One vector is turned by the same rotation once a step. Each row is the vector after some number of steps, and that number follows the row.
The counts run from 0 to 651.
[149 209 100 129 150 151 171 128 132 185 104 119  93 153 115 153 166 116
  74 140 119 145 154 120 123 130 133 168  62 138 122 121 110 109 132 148
 165 116 114 124 156]  200
[149 121 152 128 124  88  92 113 109 107 123 154 121 105  97 116 160 130
  89 136 146 138 128  69 124 181 102 120 113 166 125 127 158 114  92 134
 160 182 144 139 182]  382
[124  95 132 113 100 120 121  83 146  98 107 115 156 158 127 100 153 118
 125 112 131 109 106  82 153 163 119 119 133 194 136  88  76 121  96 137
 138 174 126 101 134]  76
[131 120 129 132 119 117  60 123 112 144  94 103 142 152  88 118 164 125
 140 115 158 161 115 165 161 141 165 139 106 149 118 156  75 130 126 104
  89 139 135 135  95]  363
[ 97 136 101 113 118 125 144 153 120 105 131 185 146 108  74 118 145  93
 124  93 122 115  83 105 165 150 107 140  94 152 144  80 163 132 134 109
 139  82 105 149 102]  291
[134 106 123  79  99 117  86 131 109 115 126 163 131 125  64 152  72 125
 175 138 138  97  74 138 129  78 127  98  98 120 138 132 163 108 120  97
 131 124 106 124 118]  464
[122 133 165 113 135 126 115 124 128  72 135 101 139 125 142 165 136 155
 138 135 120  69 134 136  99  60 138  89 181 136 111 162 115 165 155 146
  89 119 121 117 115]  647
[116 159  89 173 132 138 147 146 118 154 111 135 116 102 119 137 134  88
 101 116  89 125  88 149 131  76 146 152  85 154 133 149 164 114 125 129
  75  89  94 119 127]  194
[ 75 142 128 190 107 128 146 139 135 144 121 118 156 124 123 108 132 147
 111 131 115 114 185 129 125 178 131 132 179 165 106 108  49 144 122 157
 147 136 135 152 147]  415
[124 154 153 106 151 121 158 149 138 127  94 123  90 119 133 154 113 167
 120 166  95 108 184 184 110  80 128 130 173 105  81 144 103 134 148 125
 131 101 115 109  86]  29
[123 121 117 178 114 144 129 138 137 114 143  62 148 162  88 131 113 117
 123 112 125 124 149 151 155  86 145 124 164 114  67 135  63 147 151 145
 140 148  84 126 111]  24
[122 171 130 149  82 122 110 143 111 173 122 119 144  69 106 103 190 134
  97  94 135 149 146 110 146 157 155 156 142 167 103 161  88  99 110 106
 160 125 116 143 119]  190
[152 108 129 169  75 138  83  91  95 157 162  85 130 160 108 132 114 103
 124 106 111 120  73 106 130 136 155 129 119 144 144 139  74  92 164 119
 146 103 146 117 116]  563
[146 129 102 132 115  95 109 153 119 141  92 143 139 110  84 118 170 108
 115 122 168 162 154 125 164 140 126 141 110 132  96 157 162 130  72 133
 151 179  85 141 151]  295
[ 85 123 140 134  95 128  93 148 105 104 168 149 131 175 122 158 122 163
 187 155  94 113 118 144 117 154 140  83 149 115 153 143 119 161 160 165
 111 120 153 139 133]  240
[ 97 124 128 132 121 115 162 148 128 119 140 145 167 118  90 130  49 120
 139 148 128  53 139 113 145  94 116 122 157 107  82 104 145 125 107 130
 158 101 117 138 105]  325
[167  81 129 154 158 121  83 130  93 115 108 123  67 154 126 135  98 133
 118 162 114 126  77 143 119 150 136 140 112 122 165 137 195 124 141 119
  80 120 178 133 133]  453
[108  81 146 124 149 146  78 131  97  65 113 134 152 118  96  99 112 140
 156 126 135  95  85 154 152 126 147 127 146 129 108 122 135 152 159 100
  66 112 120 178  96]  48
[134 129 112 156 133 121 144 135 115 178 110 100 124 141 112 121 167 112
 112 111 153 131 174 164 156 183 123 172 156 117 111 136 123 161 129 134
 171  95 153 163  90]  121
[111 126 137 151 177 137 155 165 142  94 116 136  88 137 113 133  82 130
 103 195  94  95 126  88 122 112 119 116 125 122  98  93 161 100 108 149
 131 155 104 141 162]  619
[ 71 163 142 146 121 100 190 128 139 106 112 197 138 106 121 116 137 123
  95 125 100 116 130 129 121 116  85 126 155 152  86 118 112 149 114 170
 119 126 101 107  97]  99
[122 132 135 140 122 117 195 125 132 104  92 175 115 110 157 120 152 154
 108 147  82 120 142 143 106 133  98 133 172  85  71 147 142 143 127 185
 134 160  86 107 134]  410
[ 89 110 111 172 114 102 176 128 112 147 112 169  92 104 124 122  87 119
 117 153  78 113 117 144 127 176 110 142 169  97 105 109 132  90 103 135
 160 116 127 125 113]  11
[168 113 135  77 118 125  73 110 124 100 107  84 128 154  83 146 160 129
 138 114 180 150 117 152 150  96 124 107  93 134 111 137  96 157 145 107
 141 174  97 129 138]  59
[123 105 126 126 105 111 112 121 118 147  91 155  80  98 115 121 108 141
 123 148  78 140  81 103 123 143 131 142 117 124 128 132 131  28  99  80
 138 158 115 103 137]  80
[ 86 115 160 101 122 121 119 129  97 106 162 161 104 124 116 161  85 158
 162 176 104  91  85 118 105 129 122  65 141 131 143 111 134 112 150 133
 137 116 153 128 143]  551
[ 94 124 115 129  92 119 145  86 155 157 122 139 135  76 136 149 101 127
 120  94 109  93 112 159  93 127 117  97 128 202 142  92 105 107 109 123
 135  97 152  78 149]  178
[159 116 139 181 134  98 156 148 141  95 120 135 102 172 113 127 139 128
  61 150 104 126 166  75 138 182  92 151 151 134 129 120 160 141 110 151
 155 138 153 135 153]  313
[119 152 140  97 115 151 123 149 110 119 148 143 118 131 128 164 127 183
 157 135  99 103 155 159  95 143 152  99 148 139 158 118  97 162 192 127
 112  66 172 136 144]  344
[ 85  69  95 144 102 105 132 117 146 114  91 144 124 107 135 113 140 106
 141  96  90 124  84 153 134 146 134 114 149 174 145 107 154  97  79 129
  86 167 102  85 124]  386
[138 114 124 154 171 138 152 154 124 124  93 130 115  98  90 126  57 122
 100 145 142 103 137 158 145  83 131 147 123 103  65 105 135 138 137 100
 160  95  93 161 107]  428
[160 101  98 136  80 116 121 127 123 167 132  70  99 166 113 148 103 126
 159 140 120 114 139 161 136 137 148 128 162  68 104 146 116 100 130 139
 191 146 105 125 149]  633
[124 137 119 152  67 130  83 117 130 131 155 152 144 142  89 166 102 146
 149 129  99 146 125 128 111 119 145 112  89 181 163 117  80 117 146 132
 108 126 148  97 168]  171
[167 100 116  88 114 167  94  98 112 121 114  88 182 143 122 123 120 131
 157 110 164  61 114 133 122 137 172 137 103 147 121 133 126 156 153 127
 143 122 138 161 164]  354
[154 130 156 104 156 166 111 109  81 122 121  99 131 128 129 115 118 148
 107 143 163  68 114  98 120 165 152 135 120 124  96 130 118 128 164 139
 185 126 169 191 164]  43
[132  91 127 141 169 124 122 135 123 126  78  82 100 143 115 111  92 120
 125 179 150  98 123 130 154 118 136 150 134  77  68 134 151 113  91 127
 150 165  96 156 111]  531
[161 105 114 162  67 156 116  86  95  98 146 138 172 100 117 110 132 130
 111  74 123 121  91 100 119 171 127 132 109 158 107 121 108 124 163 154
 179 148 117 143 167]  181
[122 143 129  69 102 121 128  89 126 146 100 113 141  87 128 157 146 132
 147  99 148 103 122 185 103  72 132  87 137 160 117 155 105 146 124 112
 120 110 109  93 102]  265
[ 87 161 123 131 110  91 180 147 150 134 143 140  93  91 128 158 161 116
  98 112  91 137 133 134 126 102  93  89 170 134 117 119 141 118 111 130
 152 107 108  82  94]  403
